In the data rows, 50 means zero.
Here are some numbered points:
tensor([36, 40, 51, 30, 20, 33, 48, 61, 18, 45, 44, 72, 63, 59, 69, 54, 46, 67, 41, 63, 59, 45, 66]) 0
tensor([61, 32, 58, 51, 42, 59, 27, 39, 64, 59, 65, 68, 64, 57, 47, 61, 27, 37, 36, 67, 40, 47, 47]) 1
tensor([25, 53, 46, 26, 22, 41, 57, 45, 14, 27, 58, 68, 64, 35, 73, 50, 48, 66, 50, 47, 70, 52, 48]) 2
tensor([75, 53, 53, 29, 91, 42, 72, 70, 34, 36, 35, 20, 36, 27, 45, 45, 40, 47, 61, 36, 69, 57, 62]) 3
tensor([61, 45, 41, 62, 68, 53, 45, 54, 70, 60, 52, 23, 56, 44, 27, 41, 61, 44, 52, 50, 58, 48, 67]) 4
tensor([31, 42, 55, 30, 31, 30, 69, 77, 38, 40, 60, 56, 44, 46, 58, 50, 52, 77, 53, 59, 67, 36, 64]) 5
tensor([47, 38, 48, 55, 53, 69, 36, 30, 73, 56, 19, 57, 68, 48, 46, 53, 34, 44, 29, 64, 40, 73, 50]) 6
tensor([45, 43, 41, 69, 19, 64, 23, 35, 64, 61, 62, 53, 69, 81, 49, 67, 57, 52, 34, 53, 26, 47, 32]) 7
tensor([58, 45, 43, 59, 48, 68, 57, 46, 74, 56, 63, 50, 40, 65, 38, 38, 76, 29, 55, 50, 40, 57, 46]) 8
tensor([18, 64, 46, 35, 27, 48, 65, 49, 24, 54, 52, 61, 30, 61, 44, 62, 36, 62, 47, 65, 62, 37, 49]) 9
tensor([50, 69, 42, 49, 81, 61, 50, 56, 56, 56, 45, 39, 29, 16, 35, 61, 53, 48, 77, 44, 59, 68, 83]) 10
tensor([47, 54, 53, 57, 48, 43, 41, 51, 60, 62, 50, 40, 39, 52, 41, 44, 47, 38, 59, 52, 61, 59, 41]) 11
tensor([65, 36, 40, 48, 70, 55, 28, 48, 70, 51, 37, 43, 41, 39, 52, 40, 42, 27, 41, 39, 38, 69, 21]) 12
Which point above is nearest to each new point, looking only along the 3 directions in which the numbered points spread most? Its number follows each.
tensor([87, 43, 54, 53, 99, 57, 53, 43, 46, 49, 30, 41, 58, 20, 36, 37, 52, 29, 55, 55, 42, 59, 56]) 12
tensor([63, 32, 54, 56, 61, 63, 31, 35, 61, 57, 57, 47, 62, 54, 55, 52, 37, 33, 42, 43, 24, 42, 57]) 6
tensor([3, 48, 43, 60, 6, 7, 43, 65, 47, 60, 55, 72, 44, 80, 62, 55, 53, 66, 46, 41, 56, 42, 38]) 9
tensor([45, 43, 44, 31, 51, 39, 67, 67, 14, 38, 40, 64, 48, 67, 55, 69, 30, 72, 52, 53, 49, 42, 58]) 2
tensor([36, 39, 35, 53, 51, 60, 64, 54, 33, 52, 44, 44, 47, 43, 65, 59, 37, 52, 60, 61, 49, 40, 56]) 11
tensor([54, 51, 69, 73, 48, 41, 58, 60, 64, 39, 62, 18, 27, 46, 43, 43, 65, 37, 61, 52, 48, 63, 46]) 4
tensor([39, 43, 42, 50, 10, 63, 41, 30, 36, 36, 42, 68, 66, 86, 70, 69, 32, 52, 34, 49, 31, 59, 29]) 1
tensor([11, 31, 46, 47, 8, 13, 73, 52, 46, 42, 65, 87, 42, 75, 65, 47, 52, 61, 50, 43, 70, 44, 47]) 9
tensor([82, 53, 61, 82, 99, 72, 41, 44, 80, 71, 33, 6, 54, 11, 38, 43, 63, 8, 35, 21, 39, 56, 55]) 12
tensor([69, 45, 59, 81, 88, 51, 43, 53, 78, 50, 47, 4, 55, 29, 21, 48, 66, 27, 56, 38, 34, 52, 75]) 4
tensor([21, 55, 57, 33, 18, 19, 61, 65, 40, 45, 70, 68, 41, 60, 53, 48, 57, 54, 46, 46, 66, 45, 51]) 9
tensor([3, 49, 50, 48, 0, 16, 54, 58, 32, 40, 80, 72, 58, 94, 48, 52, 55, 76, 56, 60, 67, 43, 47]) 9
tensor([50, 64, 61, 3, 68, 51, 69, 86, 0, 35, 3, 91, 59, 43, 74, 80, 31, 90, 73, 75, 50, 42, 50]) 2
tensor([48, 47, 50, 37, 11, 69, 57, 25, 48, 44, 59, 74, 62, 80, 60, 48, 33, 62, 14, 56, 41, 64, 41]) 1
tensor([76, 57, 62, 51, 87, 62, 38, 46, 62, 53, 43, 37, 48, 48, 54, 46, 39, 33, 59, 39, 39, 49, 58]) 12
tensor([56, 53, 35, 44, 87, 64, 52, 71, 26, 44, 34, 62, 56, 11, 59, 51, 39, 63, 65, 65, 48, 57, 66]) 3
